128 stands for zero in the data rows.
Every row has a hidden score from 0 to 30. What is each row's score? 15 is about the middle. The score is a weighted sum of the row's numbers plus the product of two more (or one squared), each taken from its middle value.
[146  89  79 100  79  90 111 157 186 172  52 125 141 141 143 153 173 129
 151 138  94  95 114 164] >> 6
[158 117  50 114 132 137 206  85 129 148 160 163 153  87 134 140 129 125
 142 115 145 117 132 131] >> 22
[ 51 183 117 164 178 141 188 122  53 145 106 114  47 192 140  54 125 168
 171 135 150 138 127  88] >> 17
[136 197 125 216 143  73 143 163 133 127 152 116 159 207 158 112 169  66
 158  57 112 124 135 137] >> 11
[ 85 101 129 168 127 153 107 186 168 160 160 197 107 129 148  60 169  98
 128 128 155 157  94  91] >> 22
[ 94 126 142 140 156 175  75  76 109 129 161 132 149 100 118 107  71  77
 135 101 190 144 171 150] >> 14
[164 116 102 110  98  52 107  45 172 161 145  59 131 113  76 171 106 115
 124 134 110  22 135 121] >> 21
[142 162 170 155 123 203  73 202 103 166  74  95 164 204 147 206 133  97
 110 118 107 132 121  97] >> 9
[127 175  83 155 170 208 159  87  89 109 169 152 152 111 132  70  90 130
 153  76 144 143 184 124] >> 18
[144 127 111 137 122 171 219 133  98 181 100 158  99  98 107  85 116 133
 138 193 186 184 138 138] >> 17
[131 145  73 167  93 129 215 103  99 115 183  94 179 117 139  97  82 103
 134 173 174 146 155 164] >> 19
[131 156  83 153 181 117 139 115 126 135 147  96 157 126 115 181 144 135
 157 103 113 140 147 198] >> 16
[130 158 103 147 149  89 103 130 161 166  86 128  89 118 145 219 166 136
 158  89  72  96 118 147] >> 10
[183 131 119  90 126 144 159 131 118 184 190 114 148 119  57 120  97  82
 122 189  82 114 160 212] >> 12
[143  62 206 122 153 103 100  63 101  58 132  99 105 116 116 116 170 143
 132 159 171 150  57 135] >> 21
[162 109 128 133  54 136 168 105  86 124  95  96 135 164  93  92 120  91
 138 106  94 167 164 107] >> 15
[ 71  91  71 131 112 200  92 112 193 153  63 177  97  85 145 109 114 127
  98 144 162 142 115 116] >> 20
[ 52 121  69 152 145 188 144 166 162 162  40 168 105 157 197  82 157 107
 103 159 139 133  89 125] >> 18
[143  67 103  14 121 136 160  84 128 160  84 145 138 146 145 146 139  89
 142 109 136  85 150 179] >> 12
[ 64  72 144 130  52  83 157  93 106 103 156 117 132 118 152 104  98 117
 121 158 186 128 110  95] >> 22
[141 137 139 131 145 122 150 166 182 181 106 176 154 185 124 121 163 120
 104 110  96  74 100 115] >> 9
[167 123 120  98 131 131 151 102  72 141 155  91 121 135  98 117 116 128
 159 166  92 104 131 215] >> 11
[175 152  99 156 155 131 158 191 186 201 144 187 172 139 125  87 197  73
 124  72 131 107 145 116] >> 18
[ 75 106 121 105 142 212 106 155 171 194  84 128 134 146 113 162  83  59
  42 188  90 109 129  93] >> 16
[224 107 110  63 119 179 155  75  78 116 155 132 187  94  78 136 106 160
 160  90 150 100 153 147] >> 15
[131 140 112  91 174 243 108 145 172 143 100 163 140 165 131 137  94 108
  47 119  93 110 113  79] >> 15
[157  91 132 118  97 100  91 172 175 137 130 155 153 181 155 122 171 109
 123 116  90  61  84 140] >> 7
[ 89 109 124 148 114  96 127  96 191  74 106  81 124  82 160 173 125  97
  75 148  93 126 119  86] >> 17
[115 157 153 162 164  96  71 113 147  45 131 102 119 120 141 102 142  97
 132  68 144 204 185 151] >> 14
[134 105  69 113 202 204 154 134 201 182 113 171 127 140 156 121 152  51
  57 109  37  77 159 129] >> 19
[220 101 165 113 103 121 200  53  61 128 119  65 129 164  59 139 107 202
 123 156 135 121 122 114] >> 13
[155 175 136 144  90 118 115 140 104 124  98  92 136 139 109 134 121 178
 129  67 115  95 182  96] >> 14
[134 103  84  40  61 204 204 106  68 162 127 177 119 116 112  84  79  69
 134 194 168 154 140 160] >> 16
[189 161 100 140  98 120 173 205 129 118 155 175 194 124 127 108 187 180
 146 103 143 136 118  92] >> 15
[180  99 169 113  61 164 191 131  49 175  47  87 169 138  97  91  95 158
 118 212 155 147 106 138] >> 18
[140 144 170 187 146 117 127 125  76 187 122  98 124 153 156  92 133  84
 164 125 123 107 115 110] >> 18
[ 89 134 143 173 111 125  98 189 142 133 113 180  97 147 172  45 171 145
 128 171 163 168  75 166] >> 14
[113 128 107  68  49 121 127 129 112 124  86 137  77 116 138 125 120 165
 183 133 133 189 144 185] >> 24
[204 172 142 136 136 154 112 135  93 157 138  81 139 175 103 177  87 141
 114 174  59  81  85 119] >> 11
[172 156 159 182  92 129 138 103 102 155  76  74 125 142  60 168  90 188
 131 170 144 150  97 117] >> 4
[137 166 131 192 159 107  88 165 178 119 102  77 202 136 126 168 190 137
  86  41  90  66 172  93] >> 14
[ 98 100 150  58 134  87 103 142 104 103  69 129  72  94 146 154  93 143
 120 140  77 117 130 149] >> 10
[ 95 155 156 173 147 153 167 130 110  57  76 109 145 106 183 134 116 217
  81 158 146 175 106 101] >> 20
[187 160 145 144 146 106 191 143 133  86 137 136 119 159  96  70 178 128
 145  58 150 189 160 110] >> 14
[111  63 151 187 106 213 121 145 110 153 100 232  79  89 177  29 124 153
  81 154 213 110  70  77] >> 26
[149 150 132  76 128 128  99 151 131 105 163 181 100  94 125 127 127  80
 161 126 126 165 137 170] >> 5
[168  87 184  76  86 129 102 129 121 111 117 102 158 150 110 149 153 114
 141 123 149 164 149 159] >> 12
[139 102 208 136  76  17 162 126 146  70 150 113 121 159 149 127 170 161
 123 119 134 120  84 103] >> 16
[153 127 109  49 180 118 109 155 116 145 125 153 138 122 127 140  92 154
 106 114  37  69 149 117] >> 11
[200 161 146  87 179 157 106 126  97 118 162 114 108 143  43 117  93 111
 118 189  58 158 181 211] >> 3
[ 31 140  88 166 204 104  96  96 186 142 154 116  86 193 102 125 153  53
 153  49 142  98 144 149] >> 14
[153 132  91 123 172  73 150  98 143  88 164 145  96  97 103 124 102  85
 107 152 130 165 120 129] >> 15
[135 118  97  91 206 182 128 133 184  91 154 149 110 134 115 133 139  51
  22 177 103 164 117 136] >> 14
[ 83  98 145 121  99 117 148 117 106 106 182 122  74 137 119 154 103 145
 137 153 131 130 120 169] >> 15
[123 204 129 160 167 119 118  84 141 120 150 122 103  93 107  84  75 146
 147  80 128 141 194 119] >> 17
[105 165 112 168 108 158 112 200 163 134  65 200 149 108 176  69 135 194
 116 128 171 151 119  79] >> 18
[100  47 173 160 140 118 122 159 189 136 140 185 174 178 138  79 216 121
 131  86 171 132  80  59] >> 17
[112 104 134 115 149 166 111 105 105 160 132  94 110 167  70  77 132  94
 169 129 150 141 155 165] >> 15
[ 85  89 147  50 124  92 107 162 166 147  78 158 188 129 159 137 152 164
 152  88 163  92 116  74] >> 16
[ 88  45  91  56 120 112 142  72 146 161 114 116  70 140 128 171 119  82
 114 164 111 110 120 182] >> 16
[185 196  32 204  90 167 144 119 122  90 179 118 121 108 144 148  76 135
 121 138 115 169 137 112] >> 14
[152 114 193 168 151 121 150 183 142 153  53 105 117 217 143  81 217 160
 123 119 121 141 105  90] >> 16
[182 117 148 132 112 160 111 146 191 113 153 108 141 208 161 220 173  88
  75 102 144 129  72  77] >> 23
[139 131 173 199 147 111 154 151 105 117 156  98 146 123 174 109 201 126
 100  91 111  82 149 112] >> 22
[104  80 133  66 207 170 152 142 191  79 116 186 139 124 114 124 193  84
  64 118 137 163 136 140] >> 11
[149 133 109 155 112  77 154  85 132 101  94  75 132 115 155 156 142 150
 132 127 137 152 140 143] >> 16
[ 97 129 114 168 135  90 132  80 117 125 112  93 118 161 133 120 117 158
 146  83 158 135 130 115] >> 15
[ 67 121 118 100 144 114 112  88  86 199  67  76  93 106  90 167  65 144
 164 172 110  93 144 163] >> 13
[206 185 109 172  63 113 142 165 133 153 191 130 123 142 162 200 142 101
 139 132 114 140 123 223] >> 14
[131 106 214 122 110 108 146 147 124 147  75  97 145 152 134  93 145 131
 120 120 136 121 148 133] >> 15
[ 57 137  95 220  89 131 104 216 151 161 162 201 101 139 172  77 137  97
 119 139 118 156 121  82] >> 17
[184 171 147  84 149  72  70 187 157 102 161 145 126 125  81 144 161  91
 160 135  58 153 118 164] >> 5
[157 112 169 161 142 114  34 114 107 135 195  85 115  87  86 174  99  90
 174 128 108 129 134 126] >> 19
[128 101 144 150 155 131 134  88  87  57 156 120  44  82 117 130  82 180
 117 183 107 185  82 130] >> 15
[ 47  86 120 187 136 134 142 134 143 202  94 155 120 117 178 110 126 121
 113 105 165  30 107   7] >> 28
[139 134  69 114 154 110 124 122 142 156 128 140 150 140 173 201 141  95
 163  69  94  50 118 155] >> 10
[162 132 156 161 186 142 205 117  82 221  85 106 122 184 113  54 162 122
 136 106 125 103 153 116] >> 19
[ 72 100 134 130 150 130 114 162 133 175  92 207 166  89 164  57 167 128
 126  94 187  77 115  91] >> 20
[166 133 126 147 112 135 185  88 100 167 120 100 130 119 149 122 106 147
 160 175 166 136 115 110] >> 16
[123 196 142 192 136 126 120 151  85 159 130 137 164 222 168 121 138 131
 182  37 160  80 112  66] >> 17
[ 69 180 120 103  94  52  99 176 134 132  47 117  52 133 211 120 131 249
 153 205  94  99  79 160] >> 11
[124 154 148 203 135 116 140 127 121 114 186 119 106 155 113 137 122 148
 151 141 191 176  94 108] >> 19
[104 100 168  58 154  68  67 149 159 122  58 161 165 104 154 184 177 169
 158  39 142  75 108  74] >> 12
[155 119 102 103 108  75 158  89 110 162 103 106 140  79 103 103  73  84
 156 170 136 106 149 143] >> 12
[109 183 152 181  79  98  29 175 156  89 172  78  77 120 141 191 102 138
 131 149 113 146 123  94] >> 25
[ 87 183 157 118 138 138 108 126  68 105 132 104  95 142 123 107 149 179
 179  75 168 161 156  87] >> 17
[143  74 244 116 131 144  73 176 163 123  80  83 246 167 135 168 197 101
  73 110 152 146 115  35] >> 15
[113 147 128 123 138 172 142  94 126 134 122 104 134 131 149 164  62 121
  89 195 131 138  69  68] >> 14
[117 181 200 157  86 131  39 136  70  95 189 100 116 137 173 171  60 119
 139 141 169 159 145 157] >> 12
[ 73 134 119 210 134 135 143 173 117 165 113 175 151 129 138  87 139  87
 104 110 156 115 118  61] >> 18
[150  33 184 116 108 122  74 136 164 107 125  65 136 120 149 191 149 116
  83 126 107 145 124  82] >> 23
[152 158 157  88 152  67 142 140 178 104  72 163 139 100 197 158 145 194
  97 100  90  73  88  83] >> 12
[ 40  80 134 123 194 206 116  83  61 177 163 142 105 175  88  62  94  79
 178  99 217 166 130 108] >> 17
[110 221  70 120 117 146 135 151 101 156 110 114 155  91 113 118  87 158
 157 186 145 133 165 182] >> 11
[108 141 107  79 100 141 158 159 103 113  76 153 124 118 192 134  98 163
 131 136 147 102 120 166] >> 14
[128 110  99 124 134  44 191 141 168  99 165 168  81 158 116  72 183  93
 127 156 115 128  68 114] >> 10
[119 120 197 142 149  76 149 130 153  39  66  83 142 121 173 124 149 123
  81 150 118 168 117  83] >> 9
[167 124 159 104 107 134 154 111  47 211 128 119 158 150 128 162 109 131
 156 150  98  30  96 159] >> 10
[133  40 209  99  75 122 101 137 107 199 115 131 113 149  98 130 140 130
 155 173 147 123  76 141] >> 18
[134 162 145 151 131  71  83 142 141 143 126  90 219 179 100 167 143 144
 127 126 156 139 135 156] >> 9
[ 78 109 109 143  72 103 143  63 127 104 150 113 151 103 185 154 107 113
 123 146 170 107 107  91] >> 20
[111 114 159  79 118 146 175 127  94 143  82  96 133 147 136 127 130 129
 155 142 137 136 126 149] >> 11
[ 95  84 162  94 176  93  81 108 159  57 131 126  74 130  85 111 191 101
 159 107 122 192 135 178] >> 10
[ 51 202 185 187 253 116 102 148 126  61 177 132 131 158 120  52 203 145
 143  89 205 200 137 121] >> 17
[192 142  45 144  87  99 157 155 174 148 159 136 172 130 119 155 107 138
 114 116 117  59 136 111] >> 6
[ 57 144 137 102 137 164  90 127  79  95 111 105  41 119 102 133  76 161
 145 164 106 153 150 193] >> 10
[113  14 127  56  81 115 122  76 138 155 102 143 120 101 128 160 148 107
 144 136 178 105  94 170] >> 20
[126 152 142 166 174 215 150 181 118 169 174 163 122 198 131 122  89  65
  80 118  82 113 126  83] >> 13
[ 32 100 152 171 164 151  69 196 165 182  79 194 122 139 186  97 201 136
  99 119 130  65  57  61] >> 21
[146 114 109 144 110 103 102 139 170 115 176 101 141 165 127 162 187  95
 186  68 117 144 148 177] >> 14
[ 65  98 148 131 115 112 116 115 156  73 120 102 106 119 224 136 139 143
 106 178 170 159  92 133] >> 17
[165 144 173 134 124 157 163 142  72 186  84  90 141 177  68  90 138 163
 121  99 131  88 175  93] >> 18
[181 126 179  87 121 120 115 135 139 127  95 112 153 140 136 152 140 126
 138 140 155 193 102 114] >> 12
[175 165 177 135 138 124  92 198 105 109  87  87 107 143 110  86 148 196
 116 117  89 151 168 131] >> 15
[179 225  95 195  61 192 147 116  53  73 192 114 143 108 131 158  69 210
 143 121 154 169 141 126] >> 18
[110 105 131 107  94 209 105 137 152 143 113 152  57 145 149 177  86  81
  97 200 174 190  77 136] >> 16
[186 118 150 109  95  68 144 126 137 123 152 158 206 128  84 125 128 143
 150  93 150  90 109 122] >> 9
[124 103 170  89  65 194 124 177 108 182  64  84 147 147 112 121  65 101
  98 238 116 174 133  40] >> 13
[ 73  96 163  39 178 183  73 162 143  90 127 170 127 115 131 169 107 124
  92 139 124 168 134 134] >> 6
[125 129 143 177 104 118 167 126  97  99 128  99  50 108 153 106 115 191
 136 178 123 172 103 116] >> 19
[158 142 177 140 120  74 165 217 151 156 144 178 199 141 119 126 181  95
  98 111 117 100 121  70] >> 14
[142 147 170  85 132  62 130 103 113 102 108 107 173  76 160 150 121 160
 136  91 158 103 143  88] >> 8
[114 115 160 152 113 100 108 177 176 103  94 191 178 142 177  86 193  98
 100 110 155 150  81 119] >> 14
[149  73 178  60 149 150 155 139 121  72 177 157 153 155 138  92 152  68
 115 101 158 200 156 106] >> 3
[129 151  44 157 101  97 149 136 166  95 142 119  96 135 137 176 115  84
 115 134  72 155 145 158] >> 6
[161 139  80 106  97 131 205 108 132 140 155 133  84 150 126 166 145 103
 135 127  76  89 131 152] >> 12
[156  84 186 119 117  80 109  97 177 163 164  98 101 173 105 166 188  84
 168 115 121 130 133 182] >> 17
[195 113 164 129  41 139 154 180 109 194 132  98 171 162  75 128 152  87
 137 190 107 130 105 146] >> 13
[ 97 187  87 199 110 174  92 228 191 171  91 215 151 130 143 102 180 160
 111  89 149  96 119  64] >> 8
[169  87 162  75 113 156 132  76  55 143 145 114  93 102  83 116  61 123
 154 191 103 118 106 136] >> 11
[169  63 101 130 107 151 184 152 153 164 110 158 116 124 105 129 151 163
 112 106  69  60 102  54] >> 11
[129  85 156 166 134  62 170  76 121 125 146  78 117 184 103 169 135 152
 108 153 102 113  88 112] >> 10
[120 208 129 148 132  91 144 150  95 163 146  90 138 130  63 130  90  91
 171 177  78 162 157 157] >> 6
[133 129 104  85 161 129 119 154 149 111 164 192 132 108 125 152 108  79
 119  89  96 153 150 159] >> 14
[130 186 100 126 136 104  90 123 152 114 108 142 125  92 137 146 147 147
 164  41 129 122 158 108] >> 15
[128 134 136 172 143  57  95 117 129 130 144 107  55 101 131 129 125 167
 155 168 104 137 110 126] >> 21
[ 86  76 172 111 180 158 125  84  70  98 157 102  20  93  96 127  58 160
 115 216 107 175 103 123] >> 14
[191 101 193 144 128 126  88 132 149 170 100  75 173 204  52 120 216  90
 119  59 119 117 164  83] >> 22
[104 100  97  93  84  97 123  90 181 132 132 112 121 119 149 190 107 133
 111  91 154 101 159 147] >> 20
[171 156 146 197 138  82 113 103  96  79 209 122 193 143 158 154 145 132
 168  81 180 105 104 190] >> 12
[108  65 137 106 165 103  99 148 124 125 143 138 136  86 111 139 157 176
 142  84 119 103 113  91] >> 20
[122 175  81 175 155 123 239 188 147 171 101 175 114 113 117  33 180 146
 139 120 113  96 135  95] >> 14
[147 179 136 147 179 129 111 184 105 162 134 149 231 164 149 119 161  70
 150  59  87  66 117 114] >> 5
[153 144 119 106 193 187 144 174 156 128 132 195 148 127 128 134 158  77
 105 119 123 176 110 133] >> 9
[130  63 199 194 128 119 118 103 131 168 134  99  94 150 105 100 137 138
 117 131 170 148 132 124] >> 25
[161 117  77 183 157 110 154 110 140 180 179 131 187 144 135 161 160  75
 107  57  77   0 111 144] >> 13
[137 206 128 161 135 117 139 133  50 120  94 114  68 149 120  70  67 207
 132 141 104 130 148 110] >> 13
[154  81 121  84 120  78 148 122 164 120 144 163 147 116 135 150 154  93
 124 119 135  98  91 131] >> 13
[113 139 114 107  77 112 133 120 112 163 158 126  82 143 128 157 111 113
 166 155 135 158 130 200] >> 16
[ 76 104  90  97  89 150 143  74  65 100 110 115  47  57 140  82  50 134
 165 211 173 224 159 213] >> 23
[143 134 108 141  60 149  92 124 130 110 179  95  87 109  97 129  67 120
 113 192 141 235 159 133] >> 20
[157 126  72 104 126 108 126  95  88 144 141 118 150  83 135 163 122 144
 169  86 109  91 120 154] >> 19
[ 75 210 133 143 175  81 109 146 150  82 148  86 167 100 159 154 100  96
  83 121 111 113 188 136] >> 3
[202 152 114 124 120 100 228  68  68 114  98  93 141 144 137 125 116 166
 158 134 126 125 120  89] >> 12
[104 127 131 121 152  87 130  81 142 147 118  91  76 183 187  80 149  69
 158 102 172 153 158 198] >> 19
[106 135 169 145 156 128  69 145 126 136 159 130 109 167  34  73 129  51
 137 126 180 175 143 154] >> 20
[174 175 177  99  84 140 104 124 103 126 134  81 133 180 132 198  81 122
 107 133  77 122 110  91] >> 12
[ 29  82 180 149 180 125  92 224 207 164 105 197 131 121 145  79 215  79
 126 115  90  85  77 100] >> 15
[114 111  99 124  49 111 107  85 108 106 230  66 138 108 115 128  53 120
 130 160 154 105 147 108] >> 24
[136  72 114 119 112 136 158  43 131  78 175  93  80 116 133 120 127 127
 132 155 162 183 141 149] >> 21
[194 129 193 188 137 104  44 120 157 123 130  98 122 122 119 146 165 143
 116  60 124 149 167 118] >> 25
[ 52 106 102 156 173 148  94 208 209 155  61 170 133 130 162  99 216 131
  94 116 103  84 102 117] >> 13
[131 101  99  55  80 175 132 134 133 136 108 148 105 123  87 133 104  76
 133 175 142 183 143 189] >> 15
[138 211   0 160  48  81 251 126 136 139  95 162  85 119 154  93 126 179
 150 181  88 120 121 161] >> 3
[ 93 130 114 140 165 121  87 104  84 125 157 105  83  77  96 147  90 146
 166 143  71 127 138 148] >> 14
[126 110  91  92  98 101 141 145 166 132  97 130 118 129 150 129 139  98
 156 149 139 185 148 219] >> 20
[140  65 169 125 190 121 126 113 134  80 152  53 147 204 108 185 161 183
  91  86  86 130 129 109] >> 15
[ 97 141  96 175 154 171  56 163 206 145 136 193 141  82 140  92 166  78
 112 118 155  97  99  88] >> 20
[145  81 184 126 156 166 124 155 166 104  57  79 198 137  60 131 199 163
  62 109 151 173 150 100] >> 16
[162  60 126  84 110 102 168 125 157 135 124 127 182 133 139  85 191  82
 152 137 182 191 156 163] >> 18
[191  89 141 135 157 126  44 174 183 136 121 124 200 110 139 189 205 173
 112  52 134  58  96  94] >> 19
[199 189 104 174 137 133 127  85 125 101 129  80 183 128 106 223 115 183
 139  72 137 104 147 144] >> 9
[ 90 154 111 147 151 112 120 206 148 191  71 147 193  92  82  81 166 120
 104 127  98  67 150  94] >> 12
[ 69 107  59 132 108  86 144  50 166  90 123 118 109  86 188 159  99 134
 131 113 121 118 136  97] >> 22
[117 109 180  99 139 115 145  83 109 114  91 136 131 122 108  90 146 153
 148  61 150 108 158  75] >> 16
[110 156 172 111 124 136  62 111  71  86 115 111  83  78 106 142  41 200
 141 170  96  93 116 138] >> 8
[ 75 139  92 146 116 141 130 170 154 186  81 183 137  99 146  59 113  90
 116 133 117  73 148  46] >> 17
[113 169 133 183  55  93 105 134  84  60 125 106 146 139 176 151  90 136
 119 177 142 181 109 147] >> 10
[154  98 150 119 204 172  54 118 113 177 111  36 183 158  64 136 158 111
 126  80 102 131 189 143] >> 18
[125  40 149 105  68 180 139  81 155 113  98  87 148  96 144 143 107  93
  67 131 149 118 146  46] >> 25
[124 111 117  38  71 114 123  95 131 131  80  77 143 127 130 148  95 117
 119 152 130 116 159 172] >> 15
[ 77 205  79 138 126 170 110 160 129 126 143 162 120 115  90  76  59 117
 146 100 147 193 195 103] >> 18
[106 139  93 159 144 164 211 116  61 140  82 119 113 175 175  72 107 162
 158  99 149 156 145 135] >> 24
[106  94 125  86  52 129 160  92  98 124 135 134 114 134 166  94 115 152
 142 211 196 148 106 188] >> 18
[ 36 127  78 158 100 173 145 106 130 101 124  88  92  76 166 166  40  82
  72 170  92 120 172  99] >> 20
[175 131 105  84 148 145 137 157 119 102 155 149 130 111 160 118 133 117
 169 130 128 189 145 157] >> 7
[132 108 115 104  82 111 204  83  99  99  91  73 154 104 122 130  82 185
 100 133 131 126 177  87] >> 23
[151 139 105 112 135 118  81 167 150  80 123 176 174 101 136 141 132 156
 147  70 133 143 148  79] >> 12
[130 187  70 192 147 119 129 140 113  84 193 122 117 107 117 148  98 199
 134 156  97 152 121 200] >> 10
[100  80  65  39  81 145 164  46 164 185  60 136  86  82 123 152  88 153
 129 198 164 146 113 173] >> 29
[113 173 179 185  91 110  95 151  99 102 170 100 141 144 160  94 115  92
 115 109 142 129 161 123] >> 20
[204 136 150  83 165 176 100 155 149 143 235 179 162 114  55 148 101  84
  88 119 120 152 139 109] >> 15
[223 153 115 156  83 128 192 137 122 166  22  67 159 171 131 129 157 149
 105 160 107 121 142 125] >> 9
[144  63  85  79 105 159 168  68 116 127 162 189  69  65 176 143  94 136
 138 115 129 129 111  79] >> 25
[179 139 139 139 138  83 122 178 138  92 117 137 179  98 104 154 151 136
 113  94  81 108 131 112] >> 8
[ 42 138  98 117 121  30  91 110 195  53 105  67 115  85 212 149 122  96
  95 143 120  97 159 158] >> 14
[130 170 105 136 144 186 114 150 107 134 109 163  80 147 126  84 105 162
 154  92 146 141 168 173] >> 13
[ 74 142 143 177 144 165 118 194 143 159 119 199 137 102 102  37 147  96
 112 180 131 180 104  92] >> 17
[100 216 156 164 182 121  55 155  91  86 174 102 109 201 168 115 129  93
 185  70 141 175 143 138] >> 9
[114  66 119  58 115 161 153  86  36  86 137 135 118 100 133 118  62 174
 132 149 105  79 129 166] >> 18
[136 146  78 112 117 208 185 159  64 192 167 184 158 155 122  75  92  83
 150 131 115  89 143 154] >> 16
[ 97 139  97  66  50 120  91  70  81 167 106  84 164 112 111 137  56 149
 159 152 121  52 144 121] >> 16
[130 127 161  60 122 105  76 165 136 100 112 128 101 183 172 168 126 108
 126 142 114 152 123 181] >> 6
[ 66 185 148 172 146  98 102 110  88  72 184 108  88 175 105  83  95  67
 150  97 116 178 158 105] >> 15
[121  89 110 137  68 152 148 142 110 189  81 107  99 126 113 141 114 143
 148 180 106  97  77  55] >> 15
[117 148  93 113  98 151 120 102 104 178 159  94 127 166 100 171  94  39
 123 162 156 115 150 187] >> 15
[110 156 114 157 144  68 162  88 119 149 109  72  82 153 135 144 155 169
 163 147 118  91 109 151] >> 15
[ 93 142 158 145 134 124 131  95  65 116 114 107 122 132 119 130 125 168
 181  61 143  91 118  83] >> 15
[153  69 150 103 122  93 154 129 101 103 149 176 123 105 205 121 109  91
 133 147 148 137  97 156] >> 9
[ 95 175  84 138 120 106 140 162 164 113 151 158  98 133 133  85 140  93
 170  88  93 154 149 137] >> 15
[145  95  60 176  97 101  86 169 166 144 222 118 197 111 132 184 149  69
 127  95 119 105 154  87] >> 20
[158  90 225  98  58 108 164 132  87 129 152 137  99 184 127 147 132 144
  98 174 142 192 102 140] >> 18
[110 201  53 150  67 180 128 108  35 140 120  58 145 131 106 116   7 174
 125 214 129 120 167 178] >> 14
[229 136 200 128 131 206 162 202 112 105  98 119 194 155 112  85 191 175
  98 149 157 200 130 113] >> 13
[ 99 106 128 133 157 106 128 104  98  79 154 106  78 134 164 125 134 110
 145 138 136 163 137 201] >> 12
[116  82 144  96 184 224 131  99 130 204 118  57 205 168  95 197 122  43
  72 150 170 120 144  94] >> 8
[185 145 218 129  76 124  68 179  60  37 167 143 104 140 120 105 133 166
 162 159 146 234 109 198] >> 8
[ 18 100 137  75  91  98 105  87 143  62 120  82  79  31 136 112  70 160
 108 185 166 175 192 145] >> 20
[142 136  83 150  57 114 147  70 124 104 125  88 158 150 202 199 149 177
 115 138 134  40  88 152] >> 12
[ 90 128 122 144 116 100  84  88 123 133 168  72 136 116 119 163  70  92
 136 159 145  69 135 150] >> 17
[182  50 128  79  63  98 125 153 192 129 119 181 174 124 129 125 167 190
 135 107 150 128 100 107] >> 14
[161  77 156 102 114 119 144 141 102 175  88 123 142 124 129 125 117 117
 117 177 105  71  87 120] >> 13
